R: rows in 3 groups, each row roughly a mix of its group's directions
R (131 x 12)
[[  7   6  58  12 -16  -3  17  -1 -28  36 -18   5]
 [ 24  17  -5  15   8 -46  46 -10  23  22  -2 -11]
 [ 33 -14 -39   1 -13 -28  11 -17  29 -38 -13   2]
 [ 10  13  -1  -2 -26 -43  14  -6 -48  12  14  30]
 [-16 -26  18  -7  -8  48 -43  -1 -22 -14 -11  17]
 [-21  29 -22  19  34 -43  30   8   7 -12 -12 -14]
 [ 26  18 -19  11  18 -35  28  -2  46   8  17 -20]
 [ -3  10  58 -11  25  -4  20   3 -15  39  10 -12]
 [ 27 -31  22  12 -28  23 -28 -38   3 -14  23  -3]
 [ 22  -7  44   7  -9 -16  32 -22 -24  40  -6  10]
 [-35  15  30  -6  12  28 -12  23 -32  36  17  -1]
 [-18  11  13 -36  22   9  21  21 -23  40  31 -12]
 [ 13 -13 -58 -15 -17  13  -6  -1  36  -6 -28   8]
 [ -7  -5  59   4   0  12  -8  -2 -32 -10  40  -9]
 [-10  27  -7   3  17  37  -2 -33  14  44 -18 -21]
 [  9  33  -6  -7  46  24  18  35  28  16  -6  -6]
 [  7  12 -15  14   0 -11  28 -30 -21  38  -2 -48]
 [-11  23  34   2  15   1  20  13 -20  55  23  -7]
 [ 38 -41 -16   4 -19 -12   5  26  -1 -31   8  31]
 [ 12 -30   4 -28 -32  44 -29  -2 -13  17  18  12]
 [ 17   1  24  24  -5 -28  10 -32  27  10 -32 -38]
 [-28  40   3 -19  13  11   4 -26 -18  47  12 -15]
 [-23  -3   7  20  21  29 -12   4  40 -21 -24 -40]
 [  0  30 -13   5   6  19  14 -38   3  58  -7  -9]
 [ 18 -21 -41  -1 -33   4 -30 -26  23 -29   6  10]
 [-26  29 -58   9  -6 -13   2  13 -22 -11   7  26]
 [-10  11 -42   4  32  44   6  25  21   4  11  20]
 [ -9  21  -4  -8  33 -30  30  31  23   5 -38 -10]
 [ 14 -16  39  -2 -37  30 -37  -8 -11  -7  -5  26]
 [-23  40   2  -7  12  26 -10 -33   4  44 -14 -12]
 [ 10  -2  66  26  17  -5   8 -17 -11  18 -10 -17]
 [ 10 -43  -5 -16 -24  22 -32 -18 -13 -35  -7  22]
 [ 27 -40  16 -18 -10  34  -4 -12  28  -1  31 -21]
 [-27  39   0 -20  13  19  -2 -25 -16  47   9 -13]
 [ 52 -19 -25   4 -20 -14  23  -9  12  27   6  28]
 [-13  17 -29 -21  29 -19  35  16   0  16  40 -18]
 [ 13 -10  17  24  13  -3   6 -19  45  -1 -30 -44]
 [ 22 -41  14  -5 -10  33 -28 -28  -2 -26 -19  20]
 [  3 -18 -33 -45  -2  21   3  21  42  11 -20  -3]
 [ 24  17  -3  12   9 -43  51 -11  13  27   2  -9]
 [-21  48  16   9  25   5  13  34   7  31  10 -21]
 [  1   3  23 -31 -17 -34   3   1 -38   6  35  29]
 [ 17 -18  31  24 -30  20 -36 -26 -12  -8 -26  15]
 [ 13  16  -4  21   4   5  16 -40  26  45 -23 -24]
 [ -8  42   3   5  29  -9  27  30  13  38  14 -18]
 [-20  -2  19  -7  28  22  -8  -2 -13  47  45  -2]
 [  2  19  12  23   7 -22  15 -32  -6  20 -27 -51]
 [-30  24 -57 -13  -2  -6   0  27 -20   1  -7  22]
 [ 31 -19   8  15 -33 -52  13   3 -13 -18  -4  22]
 [-33  35 -35 -14  14 -18  16  34 -25   5  12  13]
 [  3  -6 -40 -12  -3  21 -24  20  19 -51 -20   6]
 [-31  12  -4 -15  35  52 -16   3  20   7   2 -24]
 [ 50 -18   8   5 -13 -19  17 -30  26  32 -11  -7]
 [ 46 -11   7  11  -6 -21  19 -33  26  32 -17 -15]
 [ 12 -11 -11 -33  19  10  29   7  24  23  45 -26]
 [ 21 -32  30 -20 -40 -26 -14 -14 -25  -8   0 -21]
 [ -6  18  49  12  -1  -1  21   4 -24  50  10  -5]
 [  9 -29  -5 -55  -6  32  -7  21  13  26  -9 -10]
 [-14  24  34  42  11 -27   4 -11 -34 -18  21   0]
 [  4   0   9 -32 -19 -21  -5   7 -44   4  29  43]
 [-12   1 -31  24  32  50  -6  19  21 -15 -19  -6]
 [-13  11  48   0   7  24   3   7 -30  46  19  -1]
 [ -9   8  55   6  11   4   6  -2 -40  17  36  -7]
 [ 18  24 -24   7  11 -46  39   4  29  10   8 -16]
 [ 20  15  11  -4 -20 -35  20 -32 -26  41  10  20]
 [  1   7  18  21  17 -18  13 -22  29   8 -23 -56]
 [-19  15  20 -36  27   5  25  28 -20  31  25 -13]
 [-25  28  -3 -18  21  -7  20  37 -22  34 -31   9]
 [ 12  22  -7  17   2  11  15 -42  13  53 -19 -12]
 [ -6  -3  72  11   2   8 -11  -1 -30  -5  11  -4]
 [-18   4 -51 -40  -8  16   1  22 -11  12  31  11]
 [ -5 -11  -1 -21 -12 -16 -10  33 -39 -34  25  33]
 [ 27 -28  14  17 -21   8 -22 -41  25 -32  18  -9]
 [ 10  -6  65 -14  18   6  12  -5  -3  34  11 -18]
 [-28   3 -24 -16  18  36 -14  39  -9 -23  22  22]
 [ 28 -17   4   6 -33 -49  11   6 -27 -15   7  29]
 [-19   4 -42  -6   6  15 -34  16  25 -44   7 -10]
 [ 27 -29  58  -6   6  13   0 -10  23   2   3 -27]
 [-12   0  -6 -57  16   9  16  35  -1  24  24 -14]
 [  8  10  48  11   0  -3  24   1 -20  54  10  -1]
 [  5  28  16  -2  43  33   8  33  20  31   2  -6]
 [-30   6   3 -22   1  -1 -11  31 -41 -26  30  28]
 [  0  -6 -68 -25 -12   9  -6  14  24 -13  -8   6]
 [-42  42  19  -5  19  16  -7 -25  -8  25  -6 -25]
 [-13  23  25  33  34 -19  31  22   0   1 -33 -10]
 [-19 -18   4  -7 -13  41 -51   9 -13 -31  -9  10]
 [ 26   9   1   9 -12 -20  26 -41   4  52  -3 -11]
 [ -6   4 -47  20  15  56  -9  11   3  -1 -18   8]
 [-18 -19  37  -9  -1  38 -23  -6 -39  24  12  13]
 [ 26 -27  28  20 -31  29 -30 -34  -5   0   1   9]
 [ -6  10  62  -2  24  -5  15   5 -24  28  17 -14]
 [ 13 -42  17  -8 -15  36 -35 -19 -11 -20 -13  23]
 [-20   9  -7 -45  11  12  14  27 -24  26  39  -7]
 [ -6  -1  63  -1   5  16  -2  -5 -32   4  34  -9]
 [ 18   6  18  23  -4 -29  22 -37  21  27 -20 -33]
 [ 14  -1   9  29   8   5   8 -26  45  14 -35 -35]
 [ 21 -26 -49 -20 -28  24 -20 -13  22 -12   6   3]
 [  6 -21  11 -21 -38  38 -34  -5 -21  19  12  24]
 [ 17   2  -9  32  12   5  17 -23  39  21 -30 -36]
 [ 15  -9 -31  34 -20  -7 -16 -22  26 -35 -31  11]
 [ 41 -39 -15   6 -12 -11   4  20  42 -21  -7  11]
 [  6 -28   8 -19  -3  12 -35  20  43 -35 -21  -9]
 [-12  11  50   5   6  22   2   8 -26  47  15  -1]
 [ -4  -5  46   4  14   7   4 -24 -21  49  27  -1]
 [-18  45   5   8  22 -14  26  25   4  36  18 -22]
 [ -1  23 -41   3   7 -48  32   7  20   0  14 -17]
 [-20 -16  -7 -10  -7  43 -50  13  -3 -33  -3   8]
 [-10   4 -63 -33 -16  13  -5  20   0  -5  16  16]
 [-30  32 -43   7  -3 -21  -1   7 -39 -11  17  20]
 [ 22 -41  24 -14 -17  42 -15 -13  18  -4  26 -14]
 [  5 -30  33 -10  -7  49 -32  -5 -20  -3 -12  22]
 [ -9 -24  30  -8  -1  50 -36  -5 -24  -2 -13  20]
 [ -5 -10  29 -12 -22  -2  13  -2 -58  16 -25  25]
 [  5 -23 -43 -14  -1  12 -30   0  23 -48  -5   6]
 [  6  24  -4  17   1   9  15 -44  12  54 -17 -13]
 [-26  31 -45 -10  25 -25  30  25   1   7  -4   1]
 [ -4  25  29  15  -8 -35  39  -3 -22  39   2 -10]
 [-13  -2 -27 -20  -1  19 -12  36 -28 -20  25  41]
 [-21   1 -48 -10  10  16 -30  15  20 -42   7  -6]
 [ 31 -26  53   8   0  10  -4 -32  24   1   4 -19]
 [ -3  34 -11   5  11  17  12 -37   6  56  -9 -12]
 [ -5  20  39   9   6 -10  26   4 -21  55  17  -8]
 [ 16 -25  42  21 -19  28 -26 -28  10 -21 -18   2]
 [  5  13   1  18   5  17   8 -40  31  42 -22 -29]
 [  9   2  47  10  -7 -15  28 -15 -28  46   0   3]
 [-24  37 -34   2  18 -41  18  19 -19  12 -14  11]
 [ 18 -35  24  -9  -5  48 -30 -16  -7 -14 -12  22]
 [ 17 -14 -24  28 -30  -2 -29 -27  19 -30 -26  17]
 [ 25  18 -10  14  10 -45  41  -8  30  16   8 -15]
 [ 30  -4  45   8 -15 -15  33 -12 -18  34 -16  11]
 [ 10  11  -6  -9 -40   7  -1  32 -13 -47 -34   6]]

which group is each row in? (one row of each group first)
[ 16 -17   7 -14 -22 -23   7 -22 -32  14   4 -55] : Q
[-15  21 -32 -18  34 -28  37  24  18  13   0 -15] : E
[-32  45  11  11   3 -22  21  29 -13  30   8 -20] : M

[  2 -10   7 -28  23  10  27  16   9  17  53 -30] : E
[ -5 -26   8 -12  -8 -12 -16  40 -14 -55  13  15] : Q
[  3 -34  17 -39 -37   4 -17   1 -27  -6  33  10] : Q
[  9  -1  66 -13  19   1  13   9 -11  33   5 -15] : E
[-15  30  -9  29  31 -42  26  -1  12 -23 -20 -12] : E
[-52  34  28  -2  22  13 -20  -6  -9  -9 -12 -24] : Q
[-40  45  10  -9  18  10   0 -23 -16  33   5 -22] : Q
[ 28 -17  54  16   7  -4   6 -31  29   3   6 -20] : E
[ -6   6  -9 -23 -12 -12  -1  19 -48  -4  32  43] : Q
[  3 -28  -8 -11  34  37 -38 -18  27  -4  23   5] : M
[-18  -1  45  -2   7  42 -17   9 -31  31   5   9] : M
